A single turn carries every row of the set below to another of its rows. Some are shown first; where does it send the rows asked next?
Z_166: [-0.25, -0.10,  0.22,  0.02,  0.13,  0.06, -0.30,  0.11,  0.32,  0.04,
 -0.01,  0.18,  0.25, -0.31,  0.10,  0.07, -0.20, -0.07, -0.18, -0.11,
 -0.06,  0.19, -0.09,  0.04,  0.15,  0.07]
Z_295: [-0.12, -0.14,  0.06,  0.06,  0.05, -0.13, -0.26, -0.09, -0.08,  0.12,
 -0.08,  0.27, -0.03, -0.10,  0.17,  0.03,  0.05, -0.07,  0.24,  0.29,
  0.13, -0.22,  0.26,  0.18, -0.03,  0.10]
Z_205: [-0.10, -0.15,  0.22,  0.12,  0.13,  0.01, -0.17,  0.01, -0.18,  0.15,
 -0.13,  0.15,  0.02, -0.14,  0.30, -0.02,  0.08, -0.16,  0.23,  0.32,
  0.00, -0.25,  0.19,  0.19, -0.12,  0.14]
Z_425: [-0.23, -0.27,  0.04,  0.01,  0.04,  0.10,  0.15,  0.05, -0.03, -0.11,
  0.17,  0.26,  0.29, -0.30, -0.07,  0.15, -0.42,  0.01,  0.17,  0.06,
  0.19,  0.18,  0.08, -0.22, -0.03,  0.02]
Z_785: [-0.27, -0.12,  0.03, -0.04, -0.08, -0.02, -0.18, -0.02, -0.08,  0.16,
 -0.20,  0.18, -0.07, -0.25,  0.34,  0.05,  0.06, -0.14,  0.20,  0.28,
  0.02, -0.25,  0.17, -0.03, -0.08,  0.18]
Z_846: [-0.01, -0.06,  0.02,  0.13, -0.01,  0.31,  0.47, -0.07, -0.01,  0.02,
  0.19,  0.06,  0.16, -0.06,  0.07,  0.07, -0.17,  0.06,  0.00,  0.12,
 -0.13, -0.33, -0.15, -0.02, -0.14,  0.22]
Z_805: [-0.13, -0.26,  0.10,  0.44,  0.00, -0.08,  0.00,  0.12,  0.07, -0.15,
  0.09, -0.02,  0.13, -0.10,  0.05,  0.08, -0.08, -0.07,  0.12,  0.08,
  0.04, -0.24,  0.13, -0.33, -0.18,  0.29]
Z_500: [-0.11, -0.22,  0.00,  0.14, -0.04, -0.07, -0.19,  0.10, -0.04,  0.06,
 -0.13,  0.31,  0.05, -0.21,  0.19, -0.07,  0.26, -0.10,  0.04,  0.27,
  0.04, -0.26,  0.17,  0.17, -0.15,  0.21]
Z_719: [-0.17, -0.13, -0.01,  0.07,  0.06,  0.06,  0.21,  0.14, -0.02, -0.02,
  0.18,  0.22,  0.30, -0.20,  0.10,  0.21, -0.36,  0.05,  0.11,  0.04,
  0.24,  0.27,  0.03, -0.27, -0.12,  0.10]
Z_899: [-0.19, -0.03,  0.02,  0.06,  0.09,  0.22,  0.11, -0.29, -0.11,  0.16,
 -0.12,  0.40,  0.32, -0.33, -0.08,  0.15, -0.07,  0.40,  0.03,  0.03,
  0.01, -0.12, -0.29,  0.07, -0.20,  0.20]
Z_515: [-0.15, -0.14,  0.11,  0.06,  0.08,  0.05,  0.26,  0.03, -0.16, -0.11,
  0.13,  0.15,  0.27, -0.37, -0.06,  0.24, -0.29,  0.03,  0.31,  0.04,
 -0.05,  0.19,  0.16, -0.17, -0.20,  0.16]
Z_533: [-0.14, -0.13, -0.01,  0.01,  0.05, -0.05, -0.34,  0.14,  0.07,  0.03,
  0.03,  0.33,  0.18, -0.22,  0.02,  0.23, -0.13, -0.11, -0.14, -0.15,
 -0.13,  0.23, -0.05,  0.11,  0.19,  0.10]
Z_593: [-0.17, -0.24,  0.17,  0.52,  0.09,  0.03, -0.08,  0.16,  0.06, -0.10,
  0.08,  0.03,  0.16, -0.05,  0.05,  0.11, -0.12, -0.02,  0.09,  0.13,
 -0.03, -0.36,  0.03, -0.31, -0.15,  0.17]
Z_627: [-0.23, -0.09, -0.09,  0.01,  0.14,  0.06, -0.06, -0.33, -0.17,  0.23,
 -0.02,  0.20,  0.30, -0.27,  0.06,  0.13,  0.03,  0.36,  0.00,  0.12,
 -0.02, -0.18, -0.33, -0.04, -0.25,  0.15]
Z_603: [-0.08, -0.01, -0.07,  0.08,  0.19,  0.19,  0.05, -0.23, -0.07,  0.14,
 -0.05,  0.45,  0.28, -0.30, -0.18,  0.15, -0.07,  0.35,  0.01,  0.12,
 -0.03, -0.20, -0.32,  0.12, -0.16,  0.19]
Z_585: [-0.10, -0.19,  0.01,  0.49,  0.06, -0.11,  0.00,  0.06,  0.04, -0.15,
  0.05, -0.06,  0.15, -0.04,  0.10,  0.09, -0.11, -0.08,  0.08,  0.07,
 -0.15, -0.22,  0.08, -0.32, -0.11,  0.15]
Z_7: [-0.05,  0.00, -0.15,  0.16,  0.10,  0.16,  0.04, -0.16, -0.22,  0.25,
 -0.04,  0.43,  0.33, -0.23,  0.02,  0.05,  0.00,  0.28, -0.09,  0.08,
 -0.05, -0.08, -0.34,  0.20, -0.09,  0.16]
Z_992: [-0.15, -0.10,  0.24,  0.04,  0.05,  0.08, -0.29,  0.17,  0.25,  0.11,
  0.10,  0.35,  0.26, -0.23,  0.06,  0.15, -0.18, -0.12, -0.11, -0.16,
 -0.10,  0.23, -0.04, -0.02,  0.07,  0.05]
Z_250: [-0.06, -0.16,  0.19,  0.05,  0.24,  0.09, -0.28,  0.07,  0.16,  0.17,
  0.08,  0.29,  0.30, -0.20,  0.13,  0.08, -0.20, -0.11, -0.09, -0.12,
 -0.18,  0.27, -0.16, -0.02,  0.14,  0.19]
Z_836: [-0.12, -0.06,  0.13, -0.11, -0.01,  0.14, -0.37,  0.08,  0.11,  0.04,
  0.05,  0.11,  0.18, -0.25,  0.17,  0.19, -0.16, -0.07, -0.10, -0.12,
 -0.15,  0.15, -0.29, -0.09,  0.12,  0.02]
Z_127: [-0.15, -0.16,  0.04,  0.03,  0.00,  0.09,  0.22,  0.06, -0.05, -0.03,
  0.21,  0.19,  0.21, -0.18, -0.07,  0.27, -0.44, -0.06,  0.07,  0.02,
  0.17,  0.23,  0.03, -0.22, -0.02,  0.11]
Z_331: [-0.03, -0.15,  0.15,  0.08,  0.02,  0.00, -0.10,  0.03, -0.09,  0.15,
 -0.19,  0.17, -0.08, -0.24,  0.14,  0.01,  0.16, -0.15,  0.23,  0.27,
 -0.03, -0.38,  0.23,  0.04, -0.05,  0.11]
Z_357: [-0.12, -0.35,  0.17,  0.40,  0.12,  0.15,  0.06,  0.00,  0.19, -0.18,
 -0.03,  0.05,  0.18, -0.18, -0.07,  0.04, -0.09,  0.00, -0.07,  0.19,
 -0.09, -0.14,  0.00, -0.41, -0.08,  0.18]
Z_107: [-0.06, -0.21,  0.11,  0.17,  0.02, -0.04, -0.17, -0.01, -0.10,  0.12,
 -0.14,  0.26, -0.05, -0.14,  0.12, -0.15,  0.11, -0.14,  0.27,  0.25,
 -0.06, -0.29,  0.25,  0.10, -0.10,  0.15]
Z_667: [-0.12, -0.06, -0.12,  0.13,  0.24,  0.17,  0.05, -0.25, -0.13,  0.16,
 -0.17,  0.26,  0.18, -0.42, -0.11,  0.17, -0.08,  0.28,  0.05,  0.09,
 -0.05, -0.05, -0.35,  0.14, -0.25,  0.15]
Z_990: [ 0.00, -0.10,  0.04, -0.01, -0.03,  0.22,  0.47, -0.05,  0.04, -0.08,
  0.11,  0.11,  0.02, -0.06,  0.11,  0.16, -0.21,  0.11, -0.06,  0.17,
 -0.07, -0.30, -0.16,  0.04, -0.12,  0.18]
Z_225: [-0.07,  0.05,  0.31,  0.10,  0.06,  0.31,  0.36,  0.10, -0.01,  0.12,
  0.17,  0.03,  0.00,  0.01,  0.08,  0.12, -0.20,  0.14,  0.00,  0.10,
 -0.02, -0.24,  0.03, -0.03,  0.02,  0.18]
Z_839: [-0.19,  0.06,  0.04,  0.12,  0.08,  0.07,  0.09, -0.22, -0.05,  0.12,
 -0.14,  0.40,  0.31, -0.36, -0.10,  0.04, -0.02,  0.32, -0.02,  0.16,
  0.02, -0.11, -0.30,  0.15, -0.30,  0.26]
Z_643: [-0.04, -0.09,  0.08,  0.06, -0.02,  0.31,  0.46, -0.01, -0.01,  0.09,
  0.18,  0.10,  0.02, -0.16,  0.06,  0.12, -0.25,  0.10,  0.07,  0.03,
 -0.19, -0.33, -0.12,  0.09, -0.15,  0.12]
Z_509: [-0.05, -0.09,  0.06,  0.12,  0.10,  0.03, -0.19, -0.04, -0.03,  0.06,
 -0.16,  0.15, -0.13, -0.19,  0.08,  0.06,  0.17, -0.19,  0.20,  0.22,
  0.03, -0.21,  0.29,  0.16, -0.03,  0.08]
Z_360: [-0.05,  0.01, -0.08,  0.18,  0.14,  0.08, -0.09, -0.15, -0.02,  0.12,
 -0.04,  0.36,  0.31, -0.33, -0.04,  0.14,  0.03,  0.30,  0.08,  0.12,
 -0.06, -0.12, -0.41,  0.15, -0.35,  0.22]
Z_792: [-0.08, -0.09,  0.05,  0.02,  0.05,  0.11, -0.24,  0.05,  0.32,  0.21,
  0.02,  0.32,  0.19, -0.26,  0.16,  0.04, -0.22, -0.16, -0.13, -0.07,
 -0.20,  0.20, -0.14,  0.04,  0.18,  0.05]
Z_204: [-0.18, -0.18,  0.23, -0.01,  0.13,  0.08, -0.34,  0.18,  0.18,  0.10,
  0.06,  0.19,  0.29, -0.15,  0.03,  0.12, -0.16, -0.10, -0.04, -0.12,
 -0.19,  0.25, -0.11, -0.10,  0.11,  0.07]

Z_846 turns into Z_805
Z_603 turns into Z_107
Now these:
Z_205 turns into Z_166
Z_425 turns into Z_643
Z_500 turns into Z_533
Z_515 turns into Z_225
Z_839 turns into Z_509
Z_899 turns into Z_331
Z_836 turns into Z_627
Z_360 turns into Z_295
Z_585 turns into Z_719

A single turn carries every row of the set below to another of its rows. Some are shown first; where does it send the rows asked next?
Z_584: [ 0.25, -0.08,  0.03,  0.25,  0.07,  0.02, -0.06, -0.01,  0.21,  0.02,
  0.03,  0.11,  0.20,  0.44, -0.10, -0.01]
Z_501: [ 0.20, -0.05,  0.09,  0.24,  0.09,  0.05, -0.04,  0.01,  0.28, -0.02,
  0.06,  0.07,  0.12,  0.46, -0.02,  0.04]
Z_633: [ 0.09, -0.28,  0.10,  0.06,  0.38,  0.19, -0.03,  0.06,  0.10,  0.13,
  0.06,  0.08,  0.16,  0.33, -0.06, -0.21]
Z_964: [-0.07,  0.24,  0.20,  0.11,  0.30,  0.10, -0.03, -0.09, -0.10, -0.16,
 -0.14, -0.06, -0.15,  0.16,  0.01,  0.06]
Z_655: [ 0.13, -0.34,  0.01, -0.10,  0.08,  0.21,  0.24,  0.12,  0.01,  0.04,
  0.17, -0.07, -0.16, -0.01,  0.10,  0.01]
Z_834: [ 0.11, -0.29,  0.05,  0.25,  0.06, -0.08, -0.21,  0.14, -0.11,  0.15,
 -0.08, -0.35,  0.27,  0.13, -0.07, -0.12]
Z_902: [ 0.08, -0.11,  0.26, -0.03,  0.37,  0.24,  0.05,  0.10, -0.01, -0.10,
 -0.05,  0.06, -0.11,  0.14,  0.25, -0.12]
Z_857: [ 0.23,  0.22,  0.00,  0.16, -0.02, -0.03, -0.04, -0.07,  0.04, -0.15,
 -0.22,  0.10,  0.02,  0.20, -0.12,  0.03]
Z_140: [-0.09, -0.41,  0.05,  0.03, -0.04,  0.02, -0.07,  0.12, -0.13,  0.02,
 -0.02, -0.23,  0.19,  0.00,  0.11, -0.21]
Z_852: [-0.14, -0.30, -0.04, -0.01, -0.03,  0.19, -0.07,  0.09,  0.06,  0.17,
  0.11, -0.15,  0.02,  0.22, -0.29, -0.01]
Z_989: [-0.03, -0.06, -0.10,  0.26,  0.34,  0.12, -0.04,  0.07, -0.39,  0.17,
 -0.02, -0.14, -0.20, -0.02,  0.11,  0.04]
Z_440: [ 0.22,  0.20,  0.02,  0.09, -0.01,  0.03, -0.05,  0.03,  0.14, -0.16,
 -0.24,  0.10, -0.04,  0.18, -0.13,  0.00]
Z_279: [ 0.05, -0.18,  0.10,  0.02,  0.41,  0.22, -0.04,  0.09,  0.18,  0.11,
  0.02,  0.04,  0.08,  0.31, -0.13, -0.19]
Z_507: [ 0.14, -0.17,  0.15,  0.26, -0.24,  0.09, -0.19,  0.18, -0.02,  0.02,
  0.00, -0.17,  0.01,  0.31,  0.01,  0.21]
Z_699: [ 0.33,  0.03,  0.05,  0.09,  0.02,  0.10, -0.13,  0.23, -0.15,  0.06,
 -0.27, -0.20, -0.17, -0.02, -0.18,  0.10]
Z_354: [-0.02,  0.22,  0.17,  0.08,  0.26,  0.07,  0.01, -0.12, -0.20, -0.18,
 -0.17,  0.00, -0.13,  0.08,  0.06,  0.02]
Z_362: [ 0.11, -0.01,  0.10,  0.15,  0.33,  0.10,  0.12, -0.02, -0.18,  0.09,
  0.10, -0.32, -0.24,  0.03, -0.02,  0.23]
Z_951: [ 0.04, -0.08, -0.23,  0.41, -0.20, -0.02, -0.12,  0.07, -0.13,  0.09,
  0.01,  0.00,  0.01,  0.24,  0.02,  0.13]
Z_775: [ 0.02, -0.14,  0.23, -0.03,  0.42,  0.22,  0.05,  0.03, -0.13, -0.06,
 -0.04,  0.07, -0.06,  0.11,  0.21, -0.16]
Z_478: [-0.16, -0.21, -0.02,  0.05,  0.06, -0.07,  0.15, -0.11, -0.16, -0.06,
  0.10, -0.29,  0.05, -0.09,  0.11, -0.05]
Z_853: [ 0.12, -0.36, -0.17,  0.19,  0.24,  0.16,  0.10,  0.16, -0.17,  0.21,
  0.14,  0.02, -0.10,  0.04,  0.22, -0.07]
Z_723: [ 0.02, -0.30, -0.34,  0.22,  0.05,  0.08, -0.04,  0.11, -0.02,  0.27,
  0.10,  0.04,  0.05,  0.17, -0.14, -0.08]
Z_115: [ 0.39, -0.12, -0.01,  0.32,  0.06, -0.20, -0.01,  0.07, -0.09,  0.06,
 -0.07, -0.34,  0.15,  0.02,  0.03,  0.03]
Z_982: [ 0.19, -0.05, -0.14,  0.11,  0.10, -0.18,  0.18, -0.07, -0.11, -0.01,
 -0.04, -0.30,  0.02, -0.18, -0.04, -0.03]
Z_914: [ 0.11,  0.04, -0.18,  0.25, -0.05,  0.04, -0.13,  0.16, -0.32,  0.04,
 -0.24, -0.02, -0.16, -0.05,  0.04,  0.03]

Z_914 turns into Z_853
Z_362 turns into Z_852
Z_775 turns into Z_584
Now these:
Z_279 turns into Z_440
Z_834 turns into Z_982

